In the data rows, the value 128 means zero.
Each row of this table is followed by its label. One hidden rule gives the labels. It looks at one to three of the table's principal directions, none of them among the few with the most spread.
[62, 162, 153, 141, 109, 161, 145, 96, 153, 119, 205, 150, 149, 162, 148, 174, 119, 145, 136, 162, 140, 166, 137, 116, 157, 123, 88, 69, 150, 146, 83, 141, 90, 75, 117, 150, 84, 106, 149, 78, 162, 167] HB
[91, 89, 156, 70, 134, 140, 136, 180, 146, 175, 119, 125, 68, 119, 142, 141, 64, 155, 174, 98, 165, 130, 126, 154, 117, 158, 110, 160, 108, 110, 155, 132, 109, 185, 180, 100, 126, 169, 62, 136, 109, 156] AW
[114, 165, 101, 195, 105, 83, 168, 194, 58, 83, 135, 175, 141, 147, 103, 223, 130, 142, 132, 121, 84, 164, 96, 129, 110, 149, 85, 97, 117, 122, 170, 131, 79, 142, 123, 138, 152, 170, 131, 81, 114, 144] Gm
[112, 158, 124, 158, 129, 123, 128, 142, 115, 98, 183, 169, 158, 131, 114, 171, 121, 127, 118, 113, 120, 140, 110, 119, 131, 141, 132, 114, 136, 137, 121, 129, 99, 145, 106, 124, 138, 155, 148, 102, 119, 144] As
[138, 172, 118, 172, 144, 134, 129, 136, 114, 75, 172, 132, 146, 141, 101, 193, 162, 136, 97, 138, 111, 148, 117, 102, 106, 141, 164, 103, 169, 164, 73, 107, 159, 90, 102, 151, 141, 115, 197, 108, 143, 115] HB
[165, 164, 105, 150, 126, 96, 95, 84, 97, 92, 110, 153, 167, 140, 121, 127, 185, 47, 114, 157, 102, 107, 116, 133, 126, 110, 135, 108, 120, 164, 166, 113, 138, 109, 133, 158, 159, 99, 189, 89, 129, 135] AW
[135, 158, 137, 122, 97, 113, 141, 81, 125, 122, 102, 106, 146, 176, 146, 103, 124, 118, 125, 157, 166, 161, 161, 139, 144, 53, 89, 106, 102, 179, 90, 104, 142, 77, 169, 134, 123, 66, 141, 100, 143, 120] As
[119, 142, 137, 135, 148, 139, 74, 101, 125, 96, 116, 153, 117, 145, 157, 161, 194, 63, 128, 170, 106, 108, 114, 138, 160, 167, 178, 71, 167, 146, 134, 124, 143, 75, 139, 167, 119, 108, 221, 88, 137, 132] HB
[150, 96, 109, 144, 177, 150, 104, 177, 100, 129, 115, 139, 94, 104, 115, 152, 159, 114, 112, 142, 53, 98, 119, 120, 118, 178, 200, 150, 155, 96, 149, 148, 138, 131, 72, 164, 150, 158, 147, 145, 143, 80] Gm
[74, 164, 188, 96, 117, 156, 146, 64, 183, 131, 154, 80, 137, 181, 178, 132, 120, 135, 137, 181, 170, 175, 160, 126, 144, 74, 82, 74, 142, 189, 35, 114, 144, 49, 150, 150, 81, 50, 159, 105, 171, 148] As
[133, 183, 138, 154, 111, 92, 132, 103, 124, 104, 117, 121, 135, 156, 150, 181, 188, 79, 117, 183, 109, 140, 106, 134, 115, 101, 106, 90, 133, 206, 114, 96, 160, 93, 154, 156, 150, 93, 198, 78, 152, 156] MP
[158, 129, 105, 160, 135, 136, 132, 142, 140, 119, 163, 113, 155, 109, 109, 125, 143, 164, 82, 118, 113, 121, 139, 92, 116, 126, 170, 154, 151, 133, 80, 129, 160, 129, 72, 121, 131, 139, 135, 151, 136, 91] MP
[177, 72, 79, 115, 164, 144, 87, 156, 119, 133, 123, 133, 147, 77, 82, 63, 112, 150, 109, 69, 128, 82, 151, 110, 113, 166, 197, 194, 129, 64, 163, 147, 145, 179, 88, 109, 136, 170, 84, 180, 90, 75] AW
[109, 109, 147, 93, 135, 127, 130, 140, 148, 142, 141, 102, 124, 148, 105, 126, 86, 148, 150, 131, 150, 150, 159, 136, 98, 122, 111, 139, 115, 130, 121, 133, 118, 132, 145, 129, 120, 120, 108, 145, 124, 134] MP
[153, 150, 113, 142, 128, 115, 136, 147, 82, 115, 92, 140, 115, 142, 126, 147, 130, 114, 122, 132, 117, 138, 124, 138, 127, 108, 128, 133, 110, 154, 132, 106, 139, 122, 147, 137, 163, 122, 133, 101, 132, 104] As
[127, 83, 106, 190, 143, 94, 151, 243, 63, 86, 73, 133, 83, 126, 101, 208, 162, 165, 134, 112, 53, 140, 96, 130, 104, 215, 169, 104, 161, 36, 185, 164, 96, 136, 93, 142, 129, 188, 143, 164, 93, 88] Xz
[110, 126, 140, 81, 98, 104, 140, 161, 141, 207, 54, 142, 145, 149, 174, 96, 61, 114, 169, 152, 116, 128, 163, 170, 150, 91, 59, 147, 39, 148, 177, 151, 58, 151, 167, 112, 139, 145, 42, 104, 120, 127] As
[136, 155, 109, 159, 133, 131, 140, 127, 87, 91, 148, 144, 129, 145, 94, 172, 140, 130, 120, 136, 121, 154, 122, 120, 109, 124, 126, 111, 140, 137, 119, 113, 133, 97, 125, 156, 142, 109, 156, 102, 143, 125] HB
[144, 97, 116, 119, 180, 182, 123, 228, 123, 146, 181, 134, 61, 92, 77, 179, 78, 197, 110, 78, 124, 118, 129, 109, 94, 194, 217, 202, 157, 120, 82, 117, 162, 175, 102, 111, 165, 194, 101, 158, 133, 83] MP
[129, 122, 120, 148, 82, 65, 141, 98, 113, 121, 48, 108, 153, 136, 176, 81, 168, 107, 134, 144, 125, 128, 124, 145, 155, 90, 63, 95, 100, 108, 182, 138, 124, 127, 150, 120, 102, 117, 116, 124, 104, 140] As
[69, 142, 154, 147, 120, 130, 151, 142, 117, 102, 154, 138, 107, 164, 143, 208, 139, 132, 152, 158, 111, 165, 112, 133, 131, 156, 94, 65, 153, 121, 130, 141, 93, 93, 134, 161, 101, 122, 159, 92, 143, 164] Xz
[170, 131, 92, 138, 125, 132, 136, 106, 132, 132, 138, 111, 171, 97, 105, 67, 117, 164, 94, 98, 152, 123, 146, 101, 117, 88, 129, 172, 118, 126, 100, 118, 164, 142, 101, 106, 132, 123, 90, 156, 125, 98] As
[175, 139, 132, 86, 158, 149, 88, 106, 171, 152, 140, 110, 124, 116, 99, 109, 129, 102, 113, 134, 149, 98, 143, 124, 95, 120, 189, 175, 131, 193, 84, 92, 188, 124, 148, 124, 168, 102, 158, 144, 142, 116] Gm
[110, 129, 143, 121, 128, 157, 135, 104, 134, 124, 117, 106, 109, 164, 133, 139, 137, 136, 141, 169, 125, 151, 154, 128, 136, 127, 121, 86, 147, 126, 97, 132, 130, 47, 136, 166, 97, 73, 154, 123, 160, 116] AW
[153, 96, 139, 93, 138, 133, 108, 115, 166, 160, 99, 104, 119, 85, 137, 44, 113, 130, 123, 88, 144, 85, 125, 130, 146, 134, 163, 169, 122, 104, 123, 128, 149, 170, 123, 80, 128, 146, 100, 198, 104, 110] Gm
[110, 143, 151, 116, 93, 185, 177, 96, 145, 138, 219, 112, 111, 166, 132, 122, 67, 188, 110, 115, 197, 169, 168, 106, 152, 66, 98, 142, 128, 164, 30, 112, 131, 105, 131, 113, 108, 85, 91, 100, 173, 132] Gm
[148, 142, 124, 120, 151, 142, 108, 111, 146, 138, 126, 132, 146, 108, 115, 108, 128, 117, 118, 128, 127, 115, 126, 123, 122, 123, 161, 144, 131, 144, 105, 118, 143, 121, 117, 124, 144, 121, 142, 148, 131, 112] HB
[158, 135, 105, 167, 123, 85, 115, 97, 107, 100, 75, 117, 180, 128, 148, 99, 202, 77, 105, 165, 68, 108, 124, 122, 134, 108, 123, 100, 127, 118, 168, 145, 134, 104, 86, 158, 125, 107, 165, 129, 126, 107] AW
[168, 174, 91, 197, 123, 123, 114, 123, 122, 97, 204, 171, 176, 99, 114, 165, 187, 104, 63, 131, 79, 94, 97, 88, 131, 137, 171, 140, 154, 173, 109, 118, 152, 147, 60, 131, 165, 156, 180, 91, 147, 131] Pj
[152, 166, 123, 141, 136, 164, 137, 83, 172, 133, 223, 119, 158, 97, 98, 121, 130, 152, 83, 121, 149, 124, 121, 84, 105, 98, 150, 163, 155, 179, 41, 100, 178, 127, 87, 116, 143, 109, 143, 140, 166, 138] Pj
[66, 137, 161, 104, 117, 171, 146, 104, 153, 139, 175, 123, 124, 176, 148, 143, 81, 164, 148, 155, 175, 180, 170, 131, 152, 99, 91, 93, 131, 144, 67, 134, 102, 72, 147, 144, 82, 89, 119, 95, 159, 141] Xz
[136, 36, 129, 70, 178, 175, 149, 255, 117, 170, 143, 108, 18, 97, 47, 163, 34, 211, 164, 47, 143, 122, 134, 130, 51, 215, 185, 225, 134, 50, 154, 140, 120, 210, 139, 103, 158, 192, 35, 204, 105, 104] MP
[140, 83, 140, 77, 164, 141, 127, 186, 155, 180, 167, 127, 94, 65, 86, 105, 51, 155, 138, 53, 141, 94, 107, 127, 83, 161, 158, 229, 109, 102, 147, 131, 120, 254, 114, 71, 172, 204, 49, 197, 99, 140] As
[96, 142, 162, 105, 112, 132, 115, 58, 177, 138, 114, 115, 156, 141, 181, 89, 145, 99, 142, 157, 153, 127, 134, 137, 167, 106, 102, 81, 132, 141, 111, 134, 120, 87, 146, 128, 85, 87, 151, 124, 132, 155] HB
[115, 112, 144, 120, 124, 103, 132, 166, 128, 136, 104, 126, 109, 131, 145, 151, 126, 118, 145, 124, 113, 122, 113, 143, 121, 151, 122, 127, 119, 120, 163, 139, 107, 160, 141, 118, 134, 156, 120, 130, 108, 142] HB
[101, 158, 155, 117, 103, 120, 137, 69, 123, 109, 135, 124, 126, 171, 152, 137, 138, 90, 148, 159, 155, 153, 128, 144, 142, 90, 71, 81, 120, 162, 128, 113, 121, 92, 171, 149, 114, 75, 156, 82, 146, 173] Gm
[87, 155, 134, 135, 74, 154, 159, 92, 125, 124, 172, 139, 126, 188, 161, 150, 107, 157, 132, 156, 184, 176, 167, 128, 173, 81, 65, 85, 121, 165, 82, 119, 116, 67, 169, 141, 87, 82, 119, 44, 163, 151] As
[137, 140, 135, 123, 139, 142, 97, 123, 152, 141, 168, 153, 118, 112, 121, 141, 136, 98, 117, 135, 115, 97, 113, 126, 134, 150, 166, 143, 138, 164, 117, 117, 139, 144, 123, 123, 154, 146, 159, 118, 141, 144] AW
[145, 201, 99, 202, 121, 101, 110, 78, 93, 49, 155, 158, 191, 149, 128, 184, 227, 66, 89, 177, 82, 131, 102, 106, 130, 122, 133, 60, 163, 177, 124, 111, 153, 66, 100, 181, 137, 91, 238, 59, 148, 142] MP
[21, 147, 193, 94, 97, 188, 167, 82, 179, 151, 188, 121, 93, 192, 188, 182, 93, 161, 173, 183, 193, 195, 153, 138, 164, 104, 53, 54, 148, 158, 59, 133, 93, 44, 180, 155, 52, 67, 129, 63, 182, 191] Gm
[161, 141, 114, 140, 131, 120, 143, 168, 93, 121, 129, 145, 105, 127, 103, 171, 126, 119, 119, 111, 115, 124, 109, 128, 99, 132, 147, 158, 119, 151, 140, 109, 132, 156, 136, 126, 180, 142, 127, 112, 128, 123] AW
[145, 142, 86, 214, 108, 80, 124, 147, 86, 75, 126, 160, 200, 129, 142, 142, 191, 113, 83, 137, 60, 118, 119, 106, 155, 133, 139, 95, 136, 106, 159, 159, 104, 131, 54, 138, 124, 162, 163, 103, 108, 100] AW
[109, 144, 131, 132, 134, 169, 131, 75, 125, 115, 158, 127, 114, 136, 131, 139, 149, 125, 130, 160, 133, 141, 127, 117, 138, 123, 113, 95, 158, 130, 103, 121, 146, 68, 126, 169, 102, 81, 153, 103, 171, 143] Pj
[91, 110, 127, 141, 116, 166, 145, 133, 125, 150, 144, 138, 93, 141, 159, 149, 126, 161, 131, 162, 124, 148, 146, 126, 164, 127, 111, 109, 141, 110, 112, 148, 115, 88, 118, 152, 90, 126, 110, 95, 165, 123] Gm
[121, 142, 126, 151, 105, 115, 135, 122, 106, 96, 112, 126, 136, 176, 141, 158, 158, 115, 129, 162, 113, 147, 145, 130, 140, 124, 112, 77, 134, 136, 132, 134, 117, 72, 137, 159, 111, 94, 165, 89, 137, 123] HB
[121, 109, 147, 110, 114, 112, 140, 165, 143, 161, 88, 118, 104, 132, 156, 122, 102, 143, 140, 120, 141, 130, 133, 148, 141, 122, 126, 143, 105, 132, 127, 131, 115, 153, 153, 96, 131, 151, 99, 141, 111, 119] Xz
[104, 105, 154, 102, 180, 199, 124, 162, 147, 153, 186, 131, 58, 108, 104, 176, 102, 152, 138, 128, 110, 124, 116, 119, 108, 185, 180, 151, 170, 113, 93, 133, 131, 128, 101, 148, 133, 144, 130, 152, 164, 127] Gm
[122, 129, 146, 110, 96, 117, 146, 100, 132, 140, 106, 118, 111, 146, 153, 106, 116, 120, 144, 126, 168, 137, 128, 145, 147, 94, 91, 121, 107, 139, 132, 117, 122, 128, 174, 110, 121, 105, 113, 118, 125, 151] As
[173, 101, 86, 110, 114, 99, 143, 148, 77, 151, 103, 143, 151, 102, 86, 37, 44, 149, 131, 53, 159, 122, 149, 140, 120, 76, 87, 213, 47, 91, 189, 128, 101, 222, 136, 79, 167, 166, 11, 155, 85, 104] As
[118, 155, 129, 152, 156, 117, 118, 121, 123, 92, 133, 147, 148, 110, 100, 166, 158, 110, 136, 126, 107, 134, 82, 125, 103, 164, 145, 93, 159, 113, 138, 125, 119, 116, 116, 139, 133, 133, 180, 147, 114, 148] Pj
[74, 117, 135, 167, 98, 62, 148, 192, 66, 102, 89, 159, 120, 176, 140, 191, 126, 114, 168, 156, 67, 163, 119, 163, 142, 153, 61, 66, 99, 85, 217, 168, 37, 137, 134, 150, 118, 171, 127, 93, 103, 149] Gm
[131, 143, 130, 120, 120, 131, 116, 93, 137, 132, 115, 131, 159, 133, 163, 86, 129, 109, 118, 133, 140, 120, 143, 129, 164, 95, 122, 121, 114, 147, 114, 126, 130, 116, 128, 122, 119, 110, 127, 112, 129, 116] AW
[87, 124, 150, 109, 117, 147, 139, 85, 159, 144, 130, 102, 133, 132, 172, 91, 118, 150, 139, 142, 157, 145, 145, 127, 158, 101, 83, 104, 131, 118, 101, 136, 132, 102, 132, 128, 75, 104, 106, 130, 142, 141] MP
[134, 114, 112, 161, 107, 89, 143, 145, 88, 86, 81, 110, 154, 151, 125, 106, 141, 147, 124, 115, 105, 142, 144, 126, 141, 130, 109, 94, 123, 75, 154, 151, 107, 112, 108, 128, 103, 127, 125, 148, 98, 92] Gm
[145, 150, 120, 141, 123, 104, 111, 61, 120, 88, 94, 105, 173, 151, 138, 95, 180, 91, 116, 159, 139, 138, 142, 127, 133, 85, 118, 88, 134, 146, 120, 115, 160, 71, 136, 154, 111, 67, 181, 118, 128, 118] Pj
[106, 131, 135, 129, 119, 117, 131, 115, 136, 122, 118, 150, 164, 130, 124, 108, 104, 134, 148, 105, 152, 144, 123, 138, 146, 126, 115, 103, 118, 94, 140, 144, 73, 127, 135, 103, 107, 134, 120, 148, 95, 139] AW
[118, 178, 112, 168, 125, 101, 122, 173, 75, 99, 112, 195, 147, 160, 127, 208, 131, 98, 135, 148, 95, 153, 112, 149, 140, 138, 127, 90, 109, 163, 150, 121, 83, 113, 145, 146, 163, 151, 166, 59, 119, 124] Pj
[144, 120, 130, 109, 169, 168, 120, 135, 129, 133, 135, 119, 96, 105, 111, 135, 128, 130, 125, 117, 120, 112, 118, 118, 105, 154, 172, 153, 152, 122, 112, 119, 158, 127, 115, 141, 143, 123, 132, 150, 143, 111] AW
[69, 138, 159, 123, 116, 135, 144, 89, 146, 115, 107, 111, 122, 163, 156, 146, 139, 140, 164, 164, 155, 173, 130, 142, 145, 126, 83, 49, 150, 112, 109, 134, 110, 50, 164, 150, 68, 81, 156, 122, 137, 154] As
[101, 129, 164, 78, 137, 190, 140, 133, 187, 178, 217, 131, 91, 114, 127, 145, 61, 165, 133, 103, 185, 131, 131, 119, 121, 128, 139, 175, 135, 167, 62, 112, 133, 162, 143, 98, 134, 139, 91, 125, 153, 161] HB
[139, 145, 137, 94, 106, 141, 134, 102, 182, 191, 145, 132, 153, 106, 131, 59, 64, 149, 123, 107, 171, 117, 144, 130, 149, 80, 109, 176, 84, 167, 85, 114, 121, 158, 141, 72, 141, 135, 72, 148, 132, 134] HB
[84, 144, 150, 149, 80, 125, 168, 100, 121, 108, 107, 103, 125, 200, 189, 162, 162, 132, 138, 192, 125, 174, 154, 131, 162, 95, 64, 45, 137, 138, 108, 142, 110, 37, 145, 171, 72, 64, 153, 71, 162, 137] HB
[182, 141, 121, 87, 150, 146, 90, 140, 162, 176, 168, 145, 135, 84, 106, 89, 85, 108, 100, 92, 138, 73, 132, 122, 116, 121, 182, 224, 97, 197, 102, 96, 165, 206, 125, 85, 198, 166, 101, 136, 128, 117] HB
Which label does each new row get?
[153, 107, 141, 66, 185, 167, 92, 149, 139, 159, 147, 131, 85, 121, 88, 145, 102, 90, 143, 129, 124, 100, 135, 138, 77, 153, 191, 187, 127, 153, 138, 117, 140, 152, 141, 149, 179, 123, 132, 137, 141, 123] As
[110, 140, 123, 165, 122, 139, 144, 152, 140, 127, 192, 156, 122, 90, 136, 166, 130, 166, 104, 99, 133, 126, 89, 107, 141, 152, 140, 139, 155, 129, 100, 124, 134, 170, 101, 97, 126, 184, 123, 120, 128, 152] As
[71, 122, 176, 81, 95, 149, 127, 40, 189, 161, 118, 99, 111, 149, 194, 83, 132, 115, 164, 168, 184, 136, 142, 147, 176, 100, 66, 78, 130, 134, 113, 131, 127, 78, 183, 130, 60, 72, 126, 114, 150, 182] Gm
[152, 130, 105, 150, 129, 148, 135, 128, 111, 120, 147, 122, 127, 123, 110, 113, 124, 163, 97, 120, 129, 134, 146, 108, 137, 111, 147, 147, 136, 130, 86, 119, 158, 112, 102, 129, 131, 122, 122, 133, 146, 89] AW
[92, 130, 142, 127, 145, 130, 145, 185, 98, 113, 124, 144, 97, 157, 100, 205, 98, 143, 165, 132, 113, 167, 121, 145, 100, 166, 120, 101, 131, 111, 143, 135, 83, 113, 146, 150, 134, 138, 133, 120, 124, 133] Xz
[113, 150, 145, 108, 110, 107, 135, 144, 137, 160, 116, 147, 128, 137, 146, 142, 96, 108, 150, 137, 130, 131, 121, 153, 131, 112, 90, 135, 86, 169, 145, 120, 98, 156, 164, 111, 153, 145, 105, 101, 125, 157] Pj
[72, 179, 180, 104, 107, 121, 123, 41, 186, 114, 143, 124, 180, 168, 173, 133, 144, 85, 156, 166, 175, 155, 124, 140, 146, 97, 80, 49, 136, 173, 98, 122, 103, 71, 171, 135, 85, 65, 184, 97, 130, 193] Pj
[116, 77, 128, 103, 107, 152, 131, 109, 140, 164, 99, 112, 99, 124, 178, 65, 115, 153, 134, 121, 171, 120, 157, 136, 177, 107, 114, 139, 119, 90, 135, 145, 134, 127, 147, 113, 82, 123, 74, 128, 128, 116] Gm
[111, 137, 140, 141, 138, 139, 134, 133, 114, 99, 143, 132, 101, 144, 131, 192, 159, 117, 134, 143, 118, 140, 106, 125, 116, 156, 140, 95, 163, 130, 125, 125, 131, 102, 133, 157, 124, 114, 172, 105, 141, 144] Xz
[122, 130, 138, 104, 126, 107, 135, 175, 130, 164, 132, 145, 121, 112, 128, 128, 67, 133, 141, 98, 133, 124, 118, 146, 119, 121, 105, 175, 82, 149, 147, 122, 104, 208, 145, 89, 166, 183, 73, 130, 108, 144] Xz
[177, 116, 102, 149, 136, 66, 93, 130, 129, 122, 59, 122, 180, 94, 117, 73, 172, 90, 111, 124, 83, 88, 115, 132, 120, 133, 159, 141, 113, 109, 177, 139, 134, 158, 99, 110, 149, 155, 149, 181, 85, 100] Pj
[147, 134, 110, 154, 157, 129, 118, 175, 108, 109, 144, 148, 132, 113, 102, 175, 145, 125, 109, 122, 84, 117, 112, 115, 103, 164, 177, 141, 146, 129, 131, 130, 131, 143, 91, 141, 158, 159, 152, 128, 126, 106] HB
[154, 156, 112, 136, 132, 113, 120, 103, 130, 108, 150, 136, 192, 122, 92, 106, 124, 115, 113, 111, 132, 126, 130, 114, 106, 107, 131, 138, 118, 142, 123, 122, 123, 136, 108, 121, 147, 117, 137, 139, 114, 127] HB
[198, 108, 77, 156, 151, 103, 122, 184, 88, 127, 110, 127, 115, 74, 79, 124, 145, 135, 95, 92, 87, 92, 104, 114, 83, 148, 173, 202, 122, 114, 164, 115, 173, 196, 96, 114, 186, 180, 107, 164, 111, 93] As
[165, 51, 117, 92, 138, 152, 154, 161, 122, 163, 69, 70, 53, 91, 126, 65, 100, 192, 129, 69, 169, 112, 139, 126, 115, 132, 154, 198, 129, 62, 131, 126, 177, 166, 144, 94, 120, 137, 46, 201, 112, 81] MP
[117, 127, 163, 106, 136, 85, 115, 141, 121, 106, 81, 116, 93, 143, 155, 177, 171, 60, 161, 140, 113, 113, 86, 158, 103, 165, 126, 98, 134, 141, 188, 118, 132, 151, 179, 140, 145, 128, 175, 115, 103, 172] AW
[80, 172, 161, 116, 131, 191, 152, 68, 163, 113, 220, 120, 133, 157, 121, 164, 108, 157, 134, 147, 176, 175, 137, 105, 124, 109, 104, 87, 167, 161, 37, 112, 132, 56, 132, 153, 92, 63, 156, 103, 177, 163] Xz
[198, 106, 69, 127, 168, 139, 117, 154, 97, 126, 182, 127, 163, 76, 14, 63, 64, 175, 92, 54, 129, 112, 155, 95, 68, 117, 165, 236, 105, 98, 127, 121, 153, 201, 67, 105, 180, 164, 61, 193, 112, 75] Xz
[166, 67, 115, 75, 135, 115, 154, 175, 123, 177, 93, 103, 103, 95, 78, 65, 39, 176, 150, 45, 189, 127, 143, 143, 76, 104, 126, 231, 75, 83, 164, 125, 119, 224, 161, 67, 161, 160, 14, 202, 79, 111] Pj
[147, 132, 99, 176, 141, 189, 150, 168, 119, 101, 233, 129, 109, 118, 84, 186, 130, 207, 71, 105, 120, 136, 139, 71, 114, 160, 190, 155, 186, 132, 41, 120, 173, 111, 63, 137, 130, 142, 139, 120, 166, 90] MP
[198, 94, 90, 137, 183, 98, 77, 146, 95, 105, 74, 135, 125, 68, 69, 97, 172, 83, 117, 92, 86, 74, 89, 131, 86, 177, 213, 170, 141, 79, 196, 125, 158, 176, 103, 124, 177, 163, 158, 199, 84, 95] AW
[78, 132, 162, 101, 99, 154, 145, 100, 176, 164, 166, 130, 122, 146, 158, 120, 87, 152, 149, 139, 176, 149, 145, 135, 160, 107, 85, 112, 120, 143, 92, 133, 100, 113, 155, 110, 92, 116, 103, 111, 145, 166] Pj
[136, 134, 126, 127, 124, 113, 163, 165, 115, 121, 159, 117, 137, 144, 78, 150, 75, 169, 128, 96, 152, 164, 142, 122, 79, 105, 112, 161, 107, 139, 108, 118, 115, 157, 132, 110, 154, 134, 96, 141, 116, 125] AW
[151, 96, 105, 142, 126, 80, 115, 126, 91, 99, 23, 104, 143, 145, 130, 105, 190, 91, 144, 155, 84, 117, 138, 142, 117, 145, 124, 88, 126, 70, 211, 156, 120, 89, 131, 164, 109, 101, 151, 148, 101, 101] As
[153, 102, 121, 103, 139, 126, 107, 120, 141, 158, 110, 124, 129, 93, 108, 59, 103, 127, 129, 101, 135, 100, 132, 134, 130, 124, 143, 172, 107, 106, 144, 129, 132, 167, 124, 99, 141, 147, 95, 178, 111, 114] AW
[111, 201, 136, 199, 71, 118, 175, 104, 101, 76, 173, 138, 141, 200, 158, 214, 180, 119, 99, 190, 102, 173, 126, 111, 155, 89, 81, 50, 146, 198, 74, 113, 123, 45, 121, 169, 120, 76, 200, 35, 182, 148] Gm
[127, 117, 116, 127, 157, 199, 132, 134, 157, 127, 241, 142, 113, 87, 60, 148, 92, 197, 113, 73, 170, 128, 121, 88, 100, 175, 183, 167, 179, 100, 71, 122, 144, 142, 96, 109, 121, 147, 116, 161, 138, 136] As
[130, 131, 140, 108, 154, 140, 123, 169, 139, 161, 154, 148, 101, 108, 116, 168, 104, 112, 133, 126, 107, 111, 107, 134, 100, 148, 152, 170, 120, 158, 133, 121, 120, 175, 125, 124, 173, 163, 118, 125, 138, 143] AW
[127, 184, 118, 164, 96, 104, 160, 89, 116, 87, 141, 114, 215, 188, 117, 132, 131, 141, 110, 163, 136, 187, 171, 112, 120, 52, 75, 81, 112, 167, 79, 126, 111, 54, 113, 153, 111, 62, 151, 94, 143, 112] HB
